In the rows, 100 means zero.
Z: 3 groups of rows, each row roughly a mix of its group's hidden directions
Z (99 x 17)
91; 124; 106; 135; 105; 100; 62; 65; 122; 109; 112; 125; 112; 72; 125; 90; 108
119; 113; 120; 99; 87; 81; 99; 126; 100; 81; 74; 46; 78; 105; 80; 91; 75
120; 94; 119; 99; 78; 94; 119; 134; 117; 83; 92; 66; 88; 138; 73; 97; 74
96; 128; 116; 142; 91; 88; 61; 74; 131; 95; 99; 90; 107; 74; 110; 84; 85
129; 93; 113; 71; 110; 103; 129; 142; 73; 91; 78; 70; 79; 113; 88; 113; 98
75; 83; 73; 96; 109; 117; 101; 73; 88; 117; 115; 152; 118; 97; 127; 111; 122
91; 112; 118; 144; 70; 86; 56; 88; 109; 86; 91; 104; 80; 93; 87; 71; 84
117; 97; 76; 62; 129; 124; 139; 111; 92; 111; 113; 104; 120; 120; 104; 130; 117
106; 122; 130; 128; 83; 67; 62; 100; 134; 94; 101; 84; 82; 90; 92; 73; 93
89; 113; 69; 85; 87; 101; 71; 70; 59; 101; 113; 122; 74; 86; 90; 84; 128
78; 94; 86; 109; 110; 118; 95; 69; 102; 119; 121; 150; 122; 89; 135; 107; 117
72; 99; 87; 116; 105; 109; 83; 62; 104; 117; 117; 145; 119; 80; 133; 99; 113
92; 83; 84; 81; 123; 123; 117; 95; 82; 121; 121; 149; 110; 100; 118; 114; 132
123; 113; 102; 105; 73; 104; 97; 125; 108; 81; 94; 86; 76; 154; 66; 96; 86
74; 123; 80; 109; 89; 75; 49; 76; 100; 103; 106; 118; 86; 88; 81; 73; 118
129; 113; 116; 73; 118; 101; 135; 140; 122; 105; 104; 67; 104; 126; 94; 115; 95
126; 101; 116; 87; 95; 89; 113; 139; 93; 83; 77; 55; 78; 117; 69; 100; 84
113; 96; 79; 66; 137; 117; 136; 104; 105; 114; 120; 101; 134; 101; 102; 127; 120
91; 112; 108; 145; 101; 126; 91; 100; 132; 101; 92; 133; 122; 132; 118; 111; 80
84; 114; 105; 106; 76; 67; 53; 93; 100; 105; 98; 121; 59; 104; 109; 72; 115
119; 119; 106; 113; 87; 104; 91; 134; 109; 82; 77; 90; 81; 153; 72; 102; 82
123; 100; 109; 86; 89; 87; 112; 134; 96; 81; 81; 52; 80; 120; 66; 98; 83
115; 102; 122; 113; 92; 101; 112; 143; 116; 85; 72; 75; 93; 140; 84; 106; 70
104; 78; 132; 114; 100; 109; 139; 124; 136; 99; 101; 83; 124; 116; 110; 111; 67
97; 84; 94; 85; 130; 125; 118; 94; 81; 121; 118; 147; 111; 87; 123; 115; 130
106; 79; 95; 66; 121; 123; 139; 121; 66; 112; 95; 117; 97; 111; 122; 124; 114
86; 66; 80; 63; 110; 111; 131; 118; 60; 109; 94; 125; 94; 116; 102; 116; 117
142; 112; 104; 85; 124; 115; 133; 118; 127; 98; 113; 70; 125; 116; 88; 123; 98
64; 83; 104; 83; 86; 108; 117; 112; 50; 108; 75; 111; 72; 102; 129; 96; 88
121; 135; 113; 75; 117; 75; 99; 129; 141; 116; 118; 84; 91; 120; 94; 96; 120
75; 90; 88; 111; 97; 119; 99; 56; 96; 115; 127; 138; 121; 75; 131; 97; 108
121; 120; 110; 105; 84; 77; 81; 122; 105; 79; 74; 56; 75; 116; 73; 90; 83
72; 79; 91; 132; 79; 103; 72; 62; 75; 91; 91; 126; 98; 70; 108; 87; 94
132; 100; 111; 79; 118; 116; 145; 133; 114; 101; 102; 74; 114; 126; 98; 124; 92
87; 109; 98; 122; 114; 111; 78; 64; 107; 117; 118; 140; 117; 69; 133; 98; 117
127; 119; 120; 100; 90; 84; 97; 127; 105; 81; 76; 48; 79; 111; 82; 94; 78
117; 104; 123; 108; 111; 79; 102; 143; 126; 89; 64; 66; 100; 121; 88; 110; 79
119; 139; 82; 111; 94; 105; 64; 112; 97; 87; 83; 113; 76; 144; 75; 100; 108
139; 107; 100; 89; 125; 122; 135; 115; 123; 96; 114; 77; 130; 116; 86; 127; 98
108; 140; 80; 115; 90; 118; 64; 100; 89; 92; 93; 129; 77; 141; 83; 96; 110
131; 106; 94; 68; 80; 80; 99; 113; 89; 85; 108; 64; 67; 115; 63; 88; 111
94; 128; 115; 135; 81; 78; 64; 82; 127; 89; 92; 73; 98; 82; 99; 79; 76
95; 88; 85; 62; 109; 81; 102; 81; 66; 108; 114; 89; 90; 51; 99; 92; 129
134; 124; 98; 103; 88; 90; 83; 126; 115; 81; 84; 79; 80; 146; 69; 101; 97
77; 101; 77; 94; 88; 113; 86; 58; 70; 110; 128; 133; 91; 76; 109; 85; 121
91; 100; 86; 111; 99; 118; 94; 54; 111; 114; 138; 136; 124; 86; 128; 100; 116
85; 81; 90; 70; 112; 95; 112; 73; 71; 115; 121; 101; 103; 47; 115; 94; 123
80; 103; 82; 85; 114; 103; 88; 67; 69; 117; 116; 125; 100; 56; 119; 94; 129
81; 61; 86; 122; 88; 129; 113; 79; 61; 82; 80; 109; 116; 83; 99; 109; 76
102; 59; 97; 96; 109; 130; 130; 90; 76; 105; 102; 130; 116; 96; 139; 124; 105
127; 124; 124; 107; 91; 82; 88; 120; 105; 81; 76; 48; 78; 99; 85; 92; 79
124; 92; 98; 115; 122; 123; 125; 93; 124; 88; 110; 77; 149; 86; 76; 121; 86
80; 93; 83; 92; 101; 115; 100; 58; 78; 116; 131; 132; 107; 66; 122; 94; 121
77; 86; 109; 81; 72; 69; 93; 123; 75; 102; 74; 97; 54; 117; 115; 84; 96
125; 116; 131; 75; 103; 80; 112; 140; 127; 113; 105; 84; 75; 130; 118; 100; 108
60; 106; 86; 124; 73; 75; 60; 68; 101; 94; 83; 98; 97; 84; 108; 80; 84
131; 102; 96; 67; 79; 79; 104; 112; 91; 86; 112; 62; 68; 114; 64; 88; 110
122; 116; 105; 119; 81; 80; 77; 115; 121; 75; 81; 64; 88; 122; 63; 91; 81
79; 106; 75; 119; 90; 88; 53; 60; 94; 99; 107; 129; 99; 77; 91; 83; 118
119; 117; 99; 118; 78; 79; 75; 109; 129; 77; 93; 72; 92; 129; 59; 90; 86
115; 144; 89; 118; 89; 95; 54; 105; 106; 88; 85; 109; 75; 137; 86; 94; 106
96; 123; 111; 136; 79; 79; 66; 79; 129; 86; 95; 71; 103; 83; 93; 81; 75
137; 112; 117; 67; 104; 94; 118; 131; 112; 111; 107; 92; 76; 139; 127; 111; 115
68; 92; 85; 117; 80; 87; 61; 65; 78; 100; 96; 130; 86; 76; 108; 81; 110
85; 104; 79; 91; 116; 104; 85; 62; 81; 117; 118; 130; 110; 59; 122; 99; 130
88; 68; 71; 84; 111; 134; 136; 98; 64; 100; 94; 119; 122; 108; 101; 125; 99
66; 88; 90; 103; 109; 109; 98; 64; 84; 118; 116; 132; 116; 58; 129; 97; 112
105; 143; 115; 82; 102; 66; 73; 107; 123; 120; 115; 94; 70; 100; 116; 79; 124
72; 87; 73; 104; 105; 111; 91; 71; 100; 116; 120; 155; 119; 99; 118; 104; 122
132; 102; 88; 57; 92; 79; 104; 105; 84; 91; 117; 67; 73; 99; 67; 92; 124
127; 123; 87; 81; 90; 82; 80; 119; 83; 84; 86; 77; 64; 122; 62; 93; 112
119; 119; 109; 114; 104; 91; 88; 141; 118; 85; 66; 84; 91; 142; 75; 107; 85
126; 101; 112; 81; 96; 89; 116; 139; 90; 85; 79; 57; 76; 119; 70; 100; 88
119; 135; 84; 113; 83; 116; 73; 107; 99; 87; 96; 117; 77; 152; 76; 97; 104
113; 110; 96; 85; 92; 73; 83; 130; 85; 84; 73; 70; 67; 116; 59; 91; 101
81; 60; 76; 105; 97; 132; 124; 86; 58; 88; 83; 113; 119; 93; 98; 117; 84
110; 130; 70; 82; 99; 86; 59; 85; 72; 96; 100; 107; 70; 96; 82; 89; 134
95; 128; 121; 136; 98; 85; 60; 76; 119; 98; 98; 92; 100; 59; 109; 80; 92
117; 135; 131; 129; 99; 88; 73; 86; 125; 94; 101; 68; 98; 66; 105; 84; 86
113; 130; 125; 133; 89; 82; 69; 97; 129; 86; 91; 65; 95; 86; 88; 83; 78
104; 145; 116; 85; 100; 66; 72; 110; 124; 117; 112; 92; 68; 103; 109; 78; 119
72; 83; 64; 102; 97; 107; 81; 63; 69; 103; 104; 142; 104; 82; 109; 100; 120
109; 138; 111; 78; 107; 61; 79; 114; 134; 120; 117; 93; 79; 107; 102; 84; 127
117; 109; 118; 107; 112; 83; 98; 145; 118; 87; 59; 68; 96; 124; 86; 111; 81
89; 73; 85; 75; 122; 120; 127; 105; 76; 119; 115; 145; 107; 101; 109; 114; 129
60; 90; 77; 129; 83; 95; 75; 62; 120; 103; 112; 131; 124; 97; 104; 90; 96
147; 116; 123; 88; 113; 101; 109; 135; 86; 87; 75; 63; 77; 107; 93; 110; 96
132; 123; 125; 101; 99; 85; 103; 131; 137; 92; 99; 59; 94; 121; 78; 96; 87
69; 83; 101; 131; 67; 86; 70; 85; 80; 83; 75; 103; 82; 84; 89; 76; 79
80; 77; 101; 112; 104; 125; 121; 70; 108; 115; 129; 129; 133; 78; 133; 106; 98
71; 118; 92; 107; 87; 67; 51; 85; 104; 108; 104; 122; 77; 90; 93; 71; 119
95; 113; 94; 133; 74; 78; 64; 82; 138; 84; 104; 88; 107; 108; 68; 82; 85
78; 99; 93; 113; 114; 112; 85; 67; 97; 119; 114; 147; 116; 72; 133; 101; 119
68; 93; 86; 98; 110; 105; 91; 64; 78; 117; 113; 131; 110; 56; 124; 95; 118
95; 89; 62; 101; 119; 137; 113; 70; 80; 98; 111; 122; 139; 87; 92; 121; 108
61; 77; 103; 119; 81; 134; 120; 77; 84; 108; 116; 134; 112; 91; 121; 93; 80
111; 73; 90; 60; 104; 109; 144; 132; 78; 98; 100; 92; 94; 129; 78; 115; 105
135; 120; 115; 73; 129; 105; 127; 125; 130; 117; 122; 91; 109; 118; 115; 117; 117
62; 75; 102; 82; 82; 86; 103; 107; 57; 108; 77; 113; 67; 97; 129; 90; 97

one row of each group, then the others: which group is each in?
76; 82; 74; 105; 101; 116; 104; 74; 112; 115; 129; 151; 128; 111; 112; 107; 116 => (63)
135; 126; 112; 97; 121; 86; 96; 112; 155; 107; 126; 87; 115; 109; 85; 103; 117 => (3)
118; 106; 120; 111; 118; 83; 101; 142; 127; 90; 61; 70; 107; 121; 94; 115; 81 => (13)

93; 101; 96; 112; 122; 122; 93; 75; 102; 120; 119; 150; 119; 82; 136; 109; 123 => (63)
90; 110; 126; 139; 69; 85; 61; 89; 104; 87; 86; 97; 75; 86; 99; 71; 80 => (3)
80; 115; 102; 135; 98; 98; 69; 61; 126; 109; 118; 122; 119; 72; 119; 87; 101 => (63)
75; 79; 104; 94; 130; 87; 108; 85; 98; 118; 98; 103; 126; 43; 129; 105; 108 => (13)
91; 72; 134; 118; 95; 109; 137; 124; 121; 97; 87; 83; 119; 110; 114; 108; 59 => (13)
116; 68; 98; 97; 114; 139; 141; 93; 83; 99; 103; 110; 127; 97; 129; 131; 95 => (3)
77; 95; 89; 109; 99; 117; 95; 55; 94; 115; 127; 135; 117; 71; 134; 97; 110 => (13)
121; 107; 122; 76; 109; 105; 139; 145; 110; 102; 92; 68; 94; 130; 98; 113; 85 => (3)
97; 129; 114; 133; 81; 78; 62; 82; 124; 88; 89; 71; 96; 83; 102; 80; 77 => (63)
68; 82; 68; 113; 99; 108; 84; 69; 96; 108; 105; 153; 120; 103; 118; 106; 114 => (63)
